In the rows, zero is written as 128.
One turn moves each row of this set onto another row. After a few examples, where does it send each row asked below?
Fil: [144 155 186  93 110 132 111 135 141 131 131 136 122 117 126 116 156]
Kom: [161 140 134 134 129 157  82 131 162 122 128 128 113  94 120 121 136]
Nem: [148 116 102 158 108  92 148 110 106 134 107 114 128 127 130 134 141]
gali: [152 134 127 128 119 135 114 132 165 170 110 140 125  95 150 126 131]
Pir: [143 116  97 117 118 129 126 134  89 134  87 141 151 109 141 148 144]
farit: [135 133 110 144  92 113 106 131 109 102 120 104 109 160 108 142 113]
Razo: [142 125 127 134 102 159 110 127  69 119 137 134 141 164 125 130 167]
dal: [134 155 156 108  95 131 110 142  97 109 137 106 100 152 108 138 113]
Dilu: [151 144 121 115 104 144 125 112 128 140  87 112 149 159 128 172 148]
fir: [162 129 150 144 104 142 125 146 147 156 148 147  83 132 110 117 161]
gedu: [167 141 137 145 104 154 148 117 144 148 117 101 115 163 114 161 143]
Tusu: [147 138 124 125 114  93 115 134  56 147 123 119 131 131 134 130 146]
Zotuk: [136 124 152 151 102 100 116 146 135 151 136 138  98 110 125  94 123]
Moget: [147 125 132 134 117 198 109 124 103 104 123 133 142 131 117 135 146]
gine: [149 135 161 123 125 137 106 149 113 154 141 149 144 106 152  97 159]

Tusu turns into Nem
gedu turns into Moget
Now find these:
Kom turns into Fil
farit turns into Dilu
Zotuk turns into gali

One turn moves each row of this set onto another row. After a few examples, where does it send each row asked below?
tusur: [132 121 165 126 153 181 147 128 125 139 136 129 113]
muki: [149 149 167 109 108 104 110 123 168 140 140 106 139]
Fif: [139 108 139 121 143 122 102  85 182 143 148 126 102]
faro: [111 107 161 160 135 128 151 111 130 159 131 109 122]
vuzed: [146 111 153 156 110 157 116 129 136 136 172 108 141]
Febus: [162 105 137 119 129 135 153 129 150  88 134 143 135]
Nubu: [174 120 189 126 135 125 114 117 127 151 158 125 128]
fosul: [163 113 141 121 147 139  90  91 161 153 160 131 126]
bep: [151 128 139 161 112 136 141 121 183 146 147 118 134]
geme: [108 112 144  87 140 140 139 119 135 153 134 144  85]
tela: [155 122 163  82 124 128 143 126 155 125 115 138 165]
luvob: [126 115 141 108 119 155 116 131 104 108 165 115 132]
Fotel: [140 109 145 114 120 153 109 116 117 136  99 150 155]
dif: [131 111 143 110 131 133 151 121 125 140 115 170 164]
Nopez: [159 109 120 101 109 141 111 152 148 109 141 136 144]
Felid: [138 115 170 110 156 138 127 129 101 144 149 130 101]
Masom: [165 121 175 114 106 119 117  99 177 162 149 136 130]
Ror: [134 144 118 116 123 121 159 116 182 124 123 131 122]
radi: [139 109 129 156 129 123 165 100 142 109 142 133 119]
Ret: [108  97 160 152 109  99 122 128 147 144 117 128 137]
zega: [104 133 148  93  94 115 135 102 166 149 160 127 134]
dozud: [147 118 176 135 146 116 172 116 148 130 120 128 145]
Davug: [133 100 145  95 172 122 126 122 144 128 173 144 114]
bug: [125 100 155 139 106 132  91 121 130 139 101 124 138]
pum: [112 104 153 134 124 100 159 128 144 144 126 157 152]
Zuso: [123 115 108 160 111 122 131 105 133 143 152 119 119]
vofov: [119 136 119  85 126 134 144 123 132 101 135 129 121]
Sise: [120 100 141 105 157 112 124 105 171 129 155 135  95]
tasez: [135 115 102 127  99 134  98 136 136 144 152 121 134]
fugan: [ 97 104 140 125 107 147 109 118 126 171 133 108 127]
nedu: [166 141 178 130 144 145 118 139 142 134 125 107 126]
Mov: [125 116 147  91 109 128 133 100 182 162 134 148 104]
tifun: [125 113 141  77  99 147 104 126 142 149 124 126 153]
puvo: [ 94 115 146 104 121 162 157 105 139 149 158 141 118]
raz: [160 109 146 105 165 140 105 114 137 145 175 142 134]

Sise turns into Davug
tusur turns into nedu
Now find these:
Febus turns into Nopez
faro turns into dozud
Masom turns into Mov
bug turns into Ret
vuzed turns into bep

One turn moves each row of this set onto another row. After a few examples, where does it send each row asked below?
dufi: [101 127 129 109 128  97 117 145 144  83 136 138  87 115  95 137 158  99
 127 153 122]
nuvol: [121 135 139  99 133 154 123 130 135 122 142  80 162 139 126 118 134 122
 135 136 134]
lufa: [160 153 100 115 153 102 117 158 158 112 110 153 126 126 166  89 127 124
 106 148 146]
dakoz: [164 160 105 120 150 101 109 163 158 106 110 159 140 119 159 104 134 129
 113 148 134]
nira: [137 143 128 123 106 120 119 139 123 135 119 161  92 121 160 140 144 134
 168 140 110]
vitu: [128 124  88 113 128 110 128 135 133 126  81 159 159 129 120 141 135 128
 132 134 154]
Vetu: [115 143 135 127 114  88 126 139 137  94  94  75 117 120 119 141 132 135
 104 139 124]
budap: [100 121 123 103 120  92 112 148 142  87 137 129  90 110 106 130 159  96
 124 151 112]
zuk: [121 136 141 101 137 155 124 129 137 121 142  83 161 141 123 119 134 124
 136 138 137]
guk: [142 166 137 141 135 107 113 141 140 141 156 146 126 127 116 147 124 147
  81 117 147]
zagi: [112 141 135 128 124  94 138 132 139  96  93  77 102 131 116 134 124 133
 101 140 144]
tabag: [119 128 130  89 125 132 126 126 133 152 190 144 109 131 136 126 122 125
 107 165 134]
Givuz: [120 134 140 100 137 157 126 128 136 123 142  82 158 143 124 115 133 123
 134 138 140]
gure: [121 133 137  98 135 155 125 129 136 122 142  79 160 141 127 114 133 121
 133 137 138]
vefur: [121 138 137  99 129 135 123 129 135 145 190 156 118 130 123 141 126 133
 113 167 133]
bofe: [125 115  81 106 131 111 137 129 132 132  80 152 145 135 129 125 127 121
 125 133 166]
Zak: [128 118  81 105 116 102 120 139 130 128  82 147 165 120 134 135 138 125
 131 131 138]
rosuv: [162 159 106 122 157 106 117 158 159 107 109 161 131 126 156 100 129 129
 112 149 147]
vozuf: [136 152 126 128 138 106 125 132 139 152 157 132 104 137 132 120 112 136
  69 117 162]
lub: [143 158 128 129 114  95  98 151 136 146 159 128 139 113 135 140 132 143
  78 113 119]
miva: [136 144 117 117 117  94 110 141 134 156 158 115 115 122 152 113 120 131
  67 112 133]
tovop: [111 137 130 122 115  89 132 135 138  99  94  70 106 125 125 130 127 131
  99 138 132]
motom: [162 154  99 113 147  99 109 163 156 110 110 149 135 118 170  93 132 124
 109 146 133]
Zefor: [131 134 122 119 114 124 133 130 125 142 119 157  71 133 167 122 133 127
 159 140 130]
lufo: [ 98 115 120  99 123  93 120 142 142  92 136 125  78 116 111 119 154  91
 120 151 122]
Notif: [134 143 131 128 117 127 130 133 127 136 118 167  80 132 154 138 137 134
 166 143 129]
bim: [120 128 127  87 114 125 115 133 130 151 192 139 119 120 142 128 128 125
 109 163 115]
guv: [125 110  76  97 119 103 128 134 129 135  81 140 150 127 142 120 131 118
 123 129 149]
Kato: [ 98 120 126 104 133  98 125 140 145  88 136 135  76 122 100 126 152  96
 122 153 133]
Vod: [133 133 119 115 102 118 123 136 123 142 119 151  82 123 174 125 139 126
 161 138 112]
giko: [123 137 135  95 118 129 112 135 133 144 191 150 129 119 129 144 132 133
 115 165 114]
nerok: [114 147 140 134 123  94 132 136 140  92  93  82 113 127 110 145 130 138
 106 141 136]

Notif turns into Zefor
giko turns into vefur
Now find these:
zuk turns into Givuz
vitu turns into bofe
rosuv turns into lufa
dufi turns into Kato
lub turns into guk
nerok turns into zagi

